In the data rows, 128 means zero.
Here is a table of points, one per row:
[ 95 144 103 147 105 101 118 135 138 160 116 117 100 117 140 125 203 196 120  89  96 105 157 200 119 202 119 126 145 127 133 175  80 133 173 167 163]
[232 132  93 156 143 155 127 154  53 143  96 104 121 111 104 138  92 111 124 126 118 122 108 162 147 148 176 131 113  96 106  76 127 134  86 132 172]
[144 179 165 125 171 104 131 173 103 120 131 109 121 162 113 104  91 133 162 140  98 185 159  72 150 108 129 136 142 133  98 175 123 112 175 123 164]
[131 146  79 126 193  72 158 137 139  86 184 135 117  86 127  83 183  97 144 106 104 154 122 104 112 190 106  77 103 111 151 146 121 121 134 171 114]
[126 116 134 139 195 146 140 158 173  46 108  88 117  80  44 142 151 154 160 118 108 155  40 151 102 125 114 133  88 175 130 132 142 123 115 118 154]
[118 120  98 146 135 183 134 159 173 123 118 102  89 103 148 121 155 104 108 113 180 105 143 172 169 115 132 105 132 132  98 125 121 175 121 120 122]
[108 155 146  99 133 137 133 115 142  98  13 197 169 132 123 157 118 106  84 146 164 131 148 115 117 156  85 102 135 148 116 180  98 125 101 102 161]
[ 85 133 149 138 159 181 137 122 120 176 115 135 198 137 126  93 167 127 113 167  66  97 135 115 136  93 135 114 129  82 162  98 119 136 164 121 115]
[116 118 195 134 119 123 161 129  54 147 147  39 127 115 153 168  96 113 195 106 144 150 125 148  71 139  94  88 178  79 171 159 108 139 113 127 148]
[154 114 178 169 144  88  45  86 111 142 147 134 157  40 105 136 166 117 142 146 126 112 141 188 156  87 120 111  76 145 157 149 141 137 118 127 105]
[137 220 161 143 109 147 175 129 107 133 141 135 123 196 128 125 112 168 140 112 136 106  96 131 140 137 157 116 108 123  74 124 128 210  73 134  39]
[ 96  28 119 107 168 146 129 128 112 149 213 114 124 153 142 145 113 138 108 115  97  97 153 129 126 142 238 189 122  96 145 163  93 115 101 110 130]
[ 98 181 121 151 102 186  99 150 122  64 144 106  72 150 114 185 114 149  99 180 118 155 177 190 113 140 130 124  85 134 151 128 163 118  96 125  64]
[107 106 156 140  90  88 151 200 150 133 104  77 133 178 134  89 122  71  91 187 132 116  48 180 121 140 129 174 164 142 125 148 118  98  94 143 119]
[135  92 152 106 121 177 117 145 172 139 134 149 133 151 118 118 101  63 123  94 157  34 132 133  85 152 131  48 134 178 193 125 161 132 127 157 111]
[125 113 144 149  71 125 145 170  60 114 150 128 136 118 137 146  98 149 120  88 133 114 136   2 133 129 104 124 122 180 163 162 153 160 111 181 160]
[134 130 189 135 126 160 104 161  93 107 148 146 136 171 185 158 159 136 142 144  97 136 108 127 102 159 115 146 128 147 132 118 139  94 149 151 140]
[129 146 141 140 113 111 141 136 128 196 135 149 129  60 154 131 137 156 112 111 163 168 137 100  95 102 160 112 113 176 157 162 167 116 136  94 122]
[124  97 152 147 103  98 137 174 204 135  57 109 148 151 144 173 128 136 131 124  92 134 119 107  60  67 193 134  92 129 142 152  98 106 143 117 135]
[146 102 101 145 106 157 111 116 182 136  80 167 139 141 184 141 111 172 126 102 134 228 122 119  87 143 100 136 140  90 195 101 129 179 122 150  91]
[125 111  74 159 149  92 137 180  95 126 167 154 132 157 136 154 182 124 116 149 138 133 104 113 160 105  97 109 123 118 111 138  97 124 165 200  54]
[ 84 137 154 131 141 108 133  61 191 141 144 112 124 166 137 160  93 104 122 124  83 120 112 121 129  86 183 108 101 112 117 115 100 161 175 164 189]
[132  39 133 134 125 156 169  98  97 120  87 167  88 187 100  49 151 129 127 141 116 168  98 137 142 112 109  98 110  92 141 135 129 135 127 154 151]
[122 129 115 104  57  78  70 174 125 101 139 139 140 106 110  59 157 118 150 131  80 110 173 115  97 140  96 143 132 131 126 100  99 191  88 105 159]
[163 105 125 124 115  92 141 123 136 117 175 114 137  88 212 152 128 103 136 136 135 116  75 145 172 143  99 178  45 141 115 130 113 139 161  87 138]
[114 158  87 148 177 104 131 104 124 144  65  86 129 127 117 141  83 146 135 108 117 172 108 154 140 168 135 141 162 152 134 151 113 122 145 121  66]
[133 167 135 121  98 160 134 132 127  98 137  92 130 100 151 134 157 127 121 141 219 117 131 121 176 119 130 156 156 107 167 106 124  41 187 161 156]
[183 193 122 157  85 146 155 104 200 160 201 139 134 132 100  97 120 114 131 123 175 172 149 153 105  66 131 145  95 103 161 175  52 112 126 173 148]
[102 124 135 134 103 131 180 120  98 194 110 116 118 116  92 147 128 144 144 108 141 142 142 125 102  85 126  87  79 123  67  24 168 118 155 118 153]
[135 149 136 109 144 131 117 115  83 141 154 153 125 110  89 116 148 180  96 104 100 110  79 132 101 146 117 144 109 150 144 126 131 105 170 144 176]
[160 150 111 117 116 123 232 102 123 158 128 176 138 126 141 197 149 104 118 157  54 121 146 142 175 162 130 102 153 175 108 122  96  55  95 127 129]
[125 187 109 130 146 111 155 166 134 173 115 113 129  92 141  83  97 134 148 171 160  93 109 141  65 163 112 181 148 150 144  59 121 138 187 119 126]
[ 99 147  98 154 127 150 108  85  86 129 139 153 146 151 149  70  71 153 119 139 100  90 108 131 121  74 153  97 104 122 131 145  93  96 180 127 109]
[130 123  94 160 130 175  83 119 149 128 161 159  81 135 109 150 133 100  85 151 106 144 133 102 110  79 110 212 215 173 103 107 180 159 133 146 170]
[117 145 157 126 172  96 104 148 131 177  82 166 101 126 136 126  98  98 144 165 171 107 124  96 138 161 106 166  85  13 143 177 210 144 144 138 141]
[ 74 119  12 164 118 143 123 132 132 139 146 154 120  83 132 174  79 142 133 152 124 109 107 157 128 104  89  84 172  74  93 134 152 141  76 142 167]
[137 113  96 121 107 146 119  88  93 138  82  97 114 136 124 182 188 120 125 138 138  88 131 121  64 109  64 164 116 137  82 161  84 166 119 105 119]
[181 127  82 176 142 109 136  42 170 109 127  76 120 193 212 106 167 141 162 156 141 121 116 122 130 161 141  90 139 168 144 122 217 138 125  90 156]
[ 99 151 165 142 135 115 177 108 130  74 149  99 116  57 188  91 118 118   0 122 106 124 132  91 123 110 146 103 120  71 114 110 120 126  92 103 141]
[149 159 130 138 150 122 162 170 178 126 152 160 134 107  91 114 129 124 124  93 104 105 112 182 138 132 136 134 178 143 151 111 166 168 140 108 141]
[148 123 156 122 164 143  85 143 131 135 134 127 167 150 193 100 102 156 148  76 120 108 150 137 148 119  79 124 175 131 102 108 110 116 114 101 119]
[ 67 149 104 146  80 106 133 116  49 107  79 161 116 155 139 108 166  39 144   0 110 170 131 154 135 103 176 169 121 115 152 102 162  88 116 101 130]
[185 146 227 150 139  35  95 108 151 152 150 151  94 163 106 151 153 116 101 112 114 140  90 141 156 101 104 113 180 100 103 127 122 133 125 140 134]
[ 95 159 104 108 157 144  98 181 119 174 145 113 191 148 121 105 190 129 116 141 135 161 126 124 121  90 190  90 129 157  87 170 159 132 111  61 113]
[205 115 139 122 155 199  90 144 137 113  67 127 109 111 147 130 142 107 119  74 129 112 160  87  93 152 160 129 118 112  43 130 116 122 169 156  99]
[138  80 130  85  52 111  96 120 166 148 136 137 107 126 122  94  75 181 108 122 152 126 155 121 118 183 137 108 115 142  63 103 126  80  98 142 109]
[158 121 131 122  82 105 104 148 122 141 137  82 135 141 104 113 139 129 114 146 107 130 157 173 145 120 109  98 119 110 110 173 234  75 165 154 130]
[154 158 119  90 131 159  62 147 145 126 163 148 146 174 106 191 160 111 159 141 145 125 142  84 124 142 129 121 116  88 175  68 107 106  63 110 147]
[121 114 163 159 112 111 100 137 135  49 105 181  60 109 133 114  88 125 206 163 119  99 185 111 153 119 166  91 143 142 132 128  79 144 146 108 114]
[131  97 141 145 162 101 193 126 123 130 125 187 161 113 142  90 146 138 173 160 131 133 156 140  77 125 194 180 111 126 102 134 141 134  77 184 120]
[103  97 134 154 168  60  95 130 103 108 126  99 129 144 122 132 172 158 107 150 206 144 134 111 153  94 127 101 132 169 142  23  95 122 131 153 105]
[130  74 134 114  84 106 108 112 130  73 192 156 215 151  73 174  89  89  96 127 190 192 153 154 126 217 151 127 149 108  96 108 128 190 213  83 116]
[149 143  94   0 144 109 139 114  89  98 121 137 102 121 166 122 117 132 127 140 128 149 105 171 111  40 163 118 143 126 144 136 147 153 138 161 120]
[122 133 132 124  71 134  48  85 114 106 113 164 124  57 117 139 125 130 152 149 144 122   7  77 146 164 185 116 173 118 114 133 110 113 120 119 100]
[105  99 144  97 115 156 121 108 153 174 154 102  97  86 127 126  96  62 156 125  54 160 140  91 139 128  50 141 123 149 130 109 137 117 133 112   3]
[ 97 143 113  86 131 143 104 121 157 132 158 142 103 182 133 106 113 123 162 125 128 122 116  94 121 159  70 110  90 125 102 110 111 115 103  69 173]
[135 100 101 133 132 122 132 147 149 104 154 159 132  89 118 162 112 119 183 140 134 126 170  90 101 141 131 116 152  97 100 122 144  86 129 102 118]
[131 136  99 138 103 167 168  56 129  43 127 103 218 123 113 112 124 142 174 136 127  90 145 132 147  96 103 176 134 129 100 137 176 131 107 156 118]
[ 81 156 168 118 170 117 122  59 162 155 130 110 115 121  92 109 166 156 139 109 165 114 137 136 123 150 138 203 145 132 131 126 141  99  86 144 117]
[ 91  90 217 113 151 169 138 142 123  95 131 173 136 131 157 139 104 160 129 112 142 137 147 180 133 135  48 136 125 134 110 113 129 109 126 118 145]
[170 111 117 106 112 110 174 117 106 136  78 130 127 134 114 139 138 177  79 167  67 116 173 103 154 135 147 143 127 105 197 116 139 152 143  63 107]
[120 141 105 131 130 142 127  80 106 114 116  58 125 138  75 109 116  86  97 153 128 126 162  91  77 152 118 110 160 139 128 133  97 140 115 134 125]
[131  95 153 113 106 202 119 132 131 180 111 105 143  93 143  83 132 128 150 130 121 193 125 110 236 137 135 114 129 133 138 153  84 158 103 134 168]
[140 139  81 156 179 111  88 123  77 168 105 128 133 147 131 116  32 108  89 129 140 135 146 166 137 124 117 151  94 184 155 142 118 115  98 132 167]
[124 113 130 134 128 160 205 117  93 142 155 148  58 150  91 125 144 136 135 143 181 110 119 118 150 124 138 135 133 164 141 157 112 150 137  44 129]
[ 83 139 107  89 135 102 143 140 175 129  91  76 133 128 100 178 129 137 141 119 136  98 143 133 218 154 154 134 112 170 133 117 151 171 138 196 149]
[158 100  82 128 139  79 130 175 162 102 134 107 154 146 102 127 114 176 122  69 153  71 106 100 174  76  84 151 134  91 153 150 108  85 129  95  83]
There is one direction along which these points spread out most. For each point below, how far along it does it lie, from 0 to 99? 50 is the average, and the first point above lies past it. One standard deviation of the points above along it is 16.
[124  97 152 147 103  98 137 174 204 135  57 109 148 151 144 173 128 136 131 124  92 134 119 107  60  67 193 134  92 129 142 152  98 106 143 117 135] 63
[131  97 141 145 162 101 193 126 123 130 125 187 161 113 142  90 146 138 173 160 131 133 156 140  77 125 194 180 111 126 102 134 141 134  77 184 120] 69
[ 95 144 103 147 105 101 118 135 138 160 116 117 100 117 140 125 203 196 120  89  96 105 157 200 119 202 119 126 145 127 133 175  80 133 173 167 163] 69
[232 132  93 156 143 155 127 154  53 143  96 104 121 111 104 138  92 111 124 126 118 122 108 162 147 148 176 131 113  96 106  76 127 134  86 132 172] 57
[160 150 111 117 116 123 232 102 123 158 128 176 138 126 141 197 149 104 118 157  54 121 146 142 175 162 130 102 153 175 108 122  96  55  95 127 129] 60
[125 113 144 149  71 125 145 170  60 114 150 128 136 118 137 146  98 149 120  88 133 114 136   2 133 129 104 124 122 180 163 162 153 160 111 181 160] 35
[137 113  96 121 107 146 119  88  93 138  82  97 114 136 124 182 188 120 125 138 138  88 131 121  64 109  64 164 116 137  82 161  84 166 119 105 119] 41
[181 127  82 176 142 109 136  42 170 109 127  76 120 193 212 106 167 141 162 156 141 121 116 122 130 161 141  90 139 168 144 122 217 138 125  90 156] 61
[205 115 139 122 155 199  90 144 137 113  67 127 109 111 147 130 142 107 119  74 129 112 160  87  93 152 160 129 118 112  43 130 116 122 169 156  99] 28
[133 167 135 121  98 160 134 132 127  98 137  92 130 100 151 134 157 127 121 141 219 117 131 121 176 119 130 156 156 107 167 106 124  41 187 161 156] 57
[108 155 146  99 133 137 133 115 142  98  13 197 169 132 123 157 118 106  84 146 164 131 148 115 117 156  85 102 135 148 116 180  98 125 101 102 161] 28
[116 118 195 134 119 123 161 129  54 147 147  39 127 115 153 168  96 113 195 106 144 150 125 148  71 139  94  88 178  79 171 159 108 139 113 127 148] 46
